In the data rows, 128 means zero.
Some points, each followed by its number:
[53, 174, 91, 97, 84, 115, 79, 158, 105, 151, 134, 136] 0
[123, 142, 92, 129, 115, 126, 116, 122, 117, 130, 135, 140] 1
[150, 82, 160, 110, 135, 167, 120, 93, 156, 158, 110, 156] 2
[116, 141, 85, 127, 125, 122, 123, 116, 114, 128, 128, 144] 3
[163, 90, 165, 199, 117, 151, 138, 67, 109, 101, 157, 127] 4
[141, 139, 126, 162, 104, 58, 171, 95, 104, 126, 140, 48] 5
[146, 154, 203, 147, 105, 95, 164, 139, 152, 108, 98, 72] 6
[104, 144, 99, 120, 119, 131, 116, 134, 136, 137, 126, 150] 7
[37, 124, 189, 150, 156, 133, 86, 143, 188, 109, 127, 153] 8
[126, 114, 117, 143, 138, 139, 123, 111, 118, 132, 130, 157] 9
[108, 118, 145, 117, 169, 93, 222, 144, 121, 145, 66, 45] 10
[75, 163, 133, 73, 88, 149, 135, 169, 111, 164, 194, 176] 11
[152, 141, 149, 106, 130, 128, 124, 197, 138, 122, 105, 142] 12
[119, 121, 120, 143, 124, 145, 116, 110, 118, 136, 133, 156] 13
[105, 148, 89, 124, 94, 111, 145, 172, 146, 114, 112, 140] 14
[142, 118, 141, 111, 154, 157, 136, 163, 142, 123, 110, 136] 15
[204, 158, 133, 53, 199, 159, 100, 147, 128, 135, 93, 96] 16
Which two points above are nearest to each new point by angle, seen from the average point of the numbered points? Their numbers follow each, nearest first.
[182, 124, 133, 126, 172, 150, 116, 107, 143, 138, 115, 105] 16 2
[182, 123, 120, 123, 176, 135, 118, 118, 126, 131, 106, 116] 16 15
[162, 89, 187, 134, 158, 167, 131, 166, 144, 128, 117, 164] 15 2
[90, 106, 186, 101, 180, 118, 48, 166, 174, 112, 133, 123] 8 15
[128, 146, 174, 156, 78, 81, 99, 155, 143, 154, 114, 100] 6 5
[150, 142, 107, 121, 107, 151, 163, 108, 116, 119, 190, 159] 1 13
[157, 111, 133, 109, 130, 117, 133, 123, 111, 139, 93, 155] 2 9
[108, 142, 161, 106, 130, 131, 103, 146, 123, 157, 156, 114] 11 0
[188, 151, 151, 112, 143, 122, 122, 143, 142, 141, 112, 105] 16 12
[196, 80, 145, 178, 107, 93, 90, 91, 150, 113, 129, 101] 4 5
[163, 117, 155, 145, 83, 187, 207, 128, 126, 98, 165, 154] 4 2
[158, 181, 80, 144, 73, 60, 244, 60, 105, 124, 170, 10] 5 10
[80, 137, 112, 107, 95, 135, 93, 144, 108, 123, 140, 165] 0 7
